Named moves, each a turn or a mirror, and the order they were made in; the first pair answered
move tiko:
[-18  -6   4  -5  -2   8 -19  -5  18  -5  -8 -13  -2   8   7  -5 -11  -8
   0  -6   6   2  -3   3   4] |-> [-11   5   9  -4  -1  16 -12  -1  10   1 -11  -8  -2   3  12 -14 -11 -15
   0   1   6  -4   6   4   7]
[ -7  -3  -8 -19  -3 -14 -16 -18   1 -15   1 -14   8   1  -6  17   7   4
   3 -11   7   4 -13  -7   3] |-> [ 13  21   6 -19   5   3  -4  -6 -16   2  -4  -8   7 -14   6  -6   7 -17
   1   6   8  -9   9  -5  10]
[ -4  -6  -3  -1  -5   3  -2   9  12  -8 -10  -2 -14   3   9  -9  -1  -2
 -10   1   7  -3   2 -13   3] |-> [ -3  -5  -2  -3  -6   4  -3  11  11 -10 -11  -3 -15   5   9 -11  -1  -5
  -9   2   4  -3   1 -16   6]
move nulez:
[ -5   6   5  11   1  -1   5  -2   1   5   2  -2   8 -13  -2  11  -6  18
   3 -14  -4  10   2   5  -6] |-> [-19   1   0   1  -7  -1  -1   4  10  -6 -12 -11  -5  -9   8  19  -5  10
   0  -5  -5   0   0  -8   2]
[  3  -9   3  -2   9   0   2  -6   7   9   4 -10  -7  -1  -8 -14  -8  -7
  -4  -6  -3   2   9   6  -2] |-> [  0  -9   2  -5   8   0   2  -3  10   6  -1 -11  -9   2  -6 -12  -7 -11
  -2  -3  -1  -1   8   4  -1]
[-11  -3   2   1  -5   3   5  12  13   4   7 -10  -3  -7   1  -6  -9  -4
 -11  -3 -12   0   8  -4  -2] |-> [ -6  -3   2  -5  -7   2   0  17   8  -1   1  -6  -6  -3   5 -10  -1 -13
  -6   7  -6  -7  11  -7   3]
[ -7   6   2   3   4   0   4 -12   7  10   1   6  14  -1 -10  17  -7  19
   8 -14 -12  14  -8   8 -13] |-> [-19   0  -4 -10  -5   1  -5  -4  18  -4 -18  -6  -1   5   2  23  -5   7
   9  -7 -15   1 -13  -8  -4]
move zag:
[-10 -10   3  22 -15   7   5   4  23   1   5   4  -6   1  -2 -13 -15 -15
  -6   3  10   9   7   4   4] |-> [ -2 -13  -1  11 -11 -12  -6  -6   9  -9  18  14   3  13  -6  -5   2  -7
   5  14  17   9  -1  11   4]
[ 10  -1   3  19  -4  -4   0   8  11  16   8  -1  -3   5   0 -19  -2   2
  -2   2  -1  11  11   6  -2] |-> [ 13  -4   1  15   0 -12  -3   2   4  10  13   3   1  10  -1 -13   4   7
   2   4   1  11   8   7  -2]
[ -2  -3  -9   6  -6  -1  -2  -3   5 -10   7   9   1   6  -1   7   3  14
  -1   2  -4   9  -8   5  -2] |-> [ 9  9 -4  2 -7  9  1  7 -1 -5 -3  8 -6  2  9 -6  5 -2 -2 15 -2 -2  5  0
  8]
[ -2  11   3  -8  13   3   4  -3  -7   2  -3  -5   0 -10  -2   4   2  -2
   9   1  -8  -1   5  -1  -3] |-> [ -6   7   2  -4  13   3   4  -5  -2   3  -1  -6  -2 -10  -4   7   0   5
   7  -5 -10   4   3   0  -4]
move dusas:
[  0  -6   1   7   3  -1   0 -11   3   0  19  11   7   0 -16   5   5  16
   1  -5   8   7  -2   7  -7] |-> [ -8 -17  -2  11  -8  -2  -3   2  15 -11   5   6 -10   7 -14  -1   2   6
  -5  -4  15   2  -5  -1   2]
[  4   5   9  -7   6 -11   0  -1  -4  -3   6   4  14  14  -9  -5  17  -5
   5  12   0   9   3  11  -2] |-> [-11  -3   6  10   2  -5  13   4  16   5  -1  -7   8   6 -10  -3  -2   3
  -4 -11  -6  20   2   8  -7]
[  0   2  -5 -16  -6  17  -1   6  -4  -4 -12  -3 -20   9  12   1  -6  -7
  -4 -11   0  -3   7   4 -10] |-> [  6  11  -3 -20   1  13  -1  -2 -18   1  -4   4  -7   5  10   3  -1   0
   4  -4  -2  -2  11   9 -14]
[-6 -4 -4 -5 -5 -5 -7  1  5 -7  0 -7 -4  7 -1  5  3  2  1 -2  2  1 -4 -2
 -1] |-> [ 1  3 -2 -5  1 -4 -4 -7 -2 -3  3 -2  3  2 -2  9  3  7  6 -3 -2  1 -4  2
 -6]
Then:
(2 to 3 moves a pair)
[  5  -1   1   2  -6   8   6  14   1  -4 -12   3 -10   1   5 -17  -1 -14
  -6   4  10  -5   4  -5   3] |-> [ -2  -5  -7  -1   1  -9  -3 -10  -1  -6  10   5   9   8  -9  12  -1  14
   5  -8   3   8 -11   5 -10] => dusas tiko
[-14 -13   4  16 -11   3  -7 -10   8   1   2 -11  -2  -3   1  -6  -3   5
   4 -12  -3  15  -8 -10  -9] |-> [ -5 -10   4   6  -9  -7 -16 -15  -6  -9  13  -1   8   5  -1  -4  11   4
  16   2   4  10 -10  -6  -7] => zag zag zag
[-13 -10  -4   3  -4  -4   2   1  17  -7  -2 -10  -7   3   3   4  -6  -3
  -5  -7  -4   1   0 -10  -2] |-> [  6   7   6   3   2   6  10   8  -1   7  -1   0  -3  -5   6 -14  -2 -14
  -2   5   2  -7  12  -3   4] => tiko nulez
[ -2  20  -2  -1  13   3  -4 -10  -6   1  13   2  10  -9   1  21   1   0
  13   0 -10   1  -1   5   2] |-> [-12  15  -4   8   7  10   3  -2  11   3   5  -4  -1 -12  -1  21  -9   2
   5 -16 -13   7  -4   3  -1] => dusas dusas dusas
[ -1   2  12  17 -11   1  13  18   3  -8 -10  -5  -4  12   9 -22 -14 -11
  -1  -4  21 -10  -1   1   9] |-> [ -7 -13   3  13 -11 -19   3   6   3 -20  -1  -3   2  23  -2  -3  -9   6
   3 -11  22  -1 -17   5   2] => zag nulez
[ -1  -4   9 -17 -14   2  -3   5  -6  -4  -3   5 -17   7   9  -3  10 -18
   5   6  -1  -2  -8   7  15] |-> [ -7   1   8   0  -8   4   7  -6   3   9   5   0  -5  -3  -2  10  -6   3
   3 -22 -13  12 -11  15   2] => zag dusas dusas
[ -6  14   2   0   3  11   5   4   4  11 -10  -9   0 -14   4   5 -10  -1
   0  -9  -9  -6   6  -3   1] |-> [ 13  13   5  -2   5   4  -1   4 -11   8  -1   7   4  -8   4  -9   5  -6
   4   7   2  -9  12   5   5] => dusas nulez
[  6   4  13   8  -4   3  -1   1   1  13  -2  -4 -14 -17  -3  -9 -13 -22
  -7   5   5  16  16  -8  -5] |-> [ -5 -12   5   7  -8 -10 -12 -12  10   3   6  -5  -9  -6 -13  11 -13  -3
  -5  -7   0  26   0  -7 -12] => dusas dusas tiko
[  3  -3  -4  16   3   2   8  -1  -7 -17  -6  -5   8  -8 -11 -18  -9   3
  -9  -4  -6   8   2   5   1] |-> [ -3 -13  -8   9  -3  -8   1  -2  -2 -28  -6  -7   5   2  -9  -8  -6   6
  -7  -1  -2   5  -4   1   3] => nulez nulez zag
[ 14   8  20  -8   6  -9 -15  14  -7  18  -1   5  10  -4  -6 -19  15 -13
 -12   1  15   1   6  17 -10] |-> [  9  16  20  -7  10  -1  -7   8  -4  28  -3  -3  16 -16  -6 -12   7  -6
 -12  -7   2   2   7  17 -16] => tiko zag dusas
[ -5   2   2  -5   5  -1   2 -11   0   8   1  -3   6  -7  -2   7  -3   4
   1  -3  -4  -2  -3   5 -10] |-> [-12  -8  -2  -6  -1  -4  -2  -5   7  -3  -6  -8  -3   0   1   6  -3  -1
  -1  -2   1  -4  -7  -3  -4] => zag tiko dusas
[-12   6   2 -13  -2 -14 -11  -4  -1  -5   5  -8  10   8  -4  12   0   2
  12  -7   2 -11  -2 -18  -2] |-> [-13  12   4 -11   2  -7  -7  -5   1  -1   0 -11  11   1   1  13  -5   2
  12 -11  -1 -10   3 -19  -4] => zag dusas tiko
[11  9  5  5  5  6  6  2 -8  8  4  4  3 -5  0 -9 -2 -2  1 -1  2  3  5 10
  0] |-> [  0  -6  -4  -9  -2  -5 -10   3   2 -13   0   0  -6  10   0   3   6  -3
   4   6   5  -4  -6   0   3] => tiko nulez nulez
[ 15  10   5  -3   2   3  -4  -2 -12  -2  -8  13   8 -11  -3 -12  -7 -10
   1   9   1  -2   6  -8   5] |-> [  0   5   2   5  -3  10   1   3   5   2 -18   2   1 -14  -4  -9 -19  -7
  -8  -5  -5   0   4 -15   3] => dusas nulez
[  3  22   4  -7  10  17  -5   2   1   4  -9  -5   0 -13  17 -10   3 -12
  -3  14   1 -15  12 -10  12] |-> [ -2  10   0  15  15   6   1 -14   7  13  12  -3  13 -15  -5   4  -9  20
  -4 -17  -2  12  -3   9  -6] => nulez zag
[ -5   5   5   4   3   9   4  -1  14  11   2  -2   2 -11   2   3 -12  10
  -8 -11 -11   7  -2  -2  -3] |-> [ -3   5   3 -16  -1   4  -6   5   7  -4  -8  -1  -4  -2  14   1   1  -7
  -1  11  -5  -9   0 -12   6] => nulez zag zag
[ -3 -11   6  -1   5 -12  -7   4  20  -1 -11   4  -3  -2   2 -12  -9 -18
  -5 -14   1  11  -3 -11   4] |-> [ 14   7  11 -10  16 -14  -9  -2  -2   5   0  15  13  -7   3 -15   2 -19
   3   0   2   4   2   0   5] => tiko dusas
[ -8 -15   2  10  -8  -3  -7   9   6  -5  -5   2  -6   9  -3  -1 -11   7
 -10 -12   6   9  -4  -1  -3] |-> [ 10  -4  11  10  -3   0  -1  13 -12   1   1  13  -2   5  -1 -17  -2  -3
  -8   1  11   3   7   6   0] => nulez tiko nulez
[-10 -16  -6   7  -4 -10  -4  -5  12  -6   6  -2   4   5  -6   5  -1   5
   1 -11   3   9 -16   2 -10] |-> [ 11   4   4  -1   4  -1  -4   4  -8   1   2   9   4  -1   5 -17  12 -17
   6  16   8  -6   2   3  -1] => dusas tiko
[  4  14  -2  -5  -1   9   8   3  -8  -4  -6  15 -23   1   5 -18   1 -15
  -7  16   1 -16  16  -2   7] |-> [ -6  10  -2   6  -5  14  13   8   2   1 -12   9 -28  -5   2 -15 -12 -11
 -14   1  -2  -8  15  -4   4] => dusas dusas
[  7  15   6 -11  14  17   3  -2  -4  16   1  -8  -1 -10  -1  15   1   8
 -11 -17 -25  -4  14  -4  -5] |-> [ -4   5   3  -9   5  19   1   8  11   9  -7 -12 -14  -6   2  12  -4   3
 -15 -21 -20  -6  12 -13  -1] => dusas dusas dusas
[  9  -6   3  10  -1  -4   3  11  -1  -3   3   8  -4   5  -1 -22   1 -13
  -9   6  15   2   6   5   7] |-> [-17  -8  -3   2  -6   2   1   8  20  -6 -13 -11 -12  -1   4  -1 -13  -6
  -7  -6   2  -3   0  -9   6] => dusas nulez nulez
[ -5 -13   8   7  -6   3  10  10   7 -12  -4  13 -11  13  -4 -10   7  -7
  -3  -2  21   8  -9  -3   0] |-> [  7  10  14  -8   8   7   9   1 -16  -2   3  16   5   0   3  -5  14 -11
  13  14  13  -3  -3   1   0] => dusas nulez zag
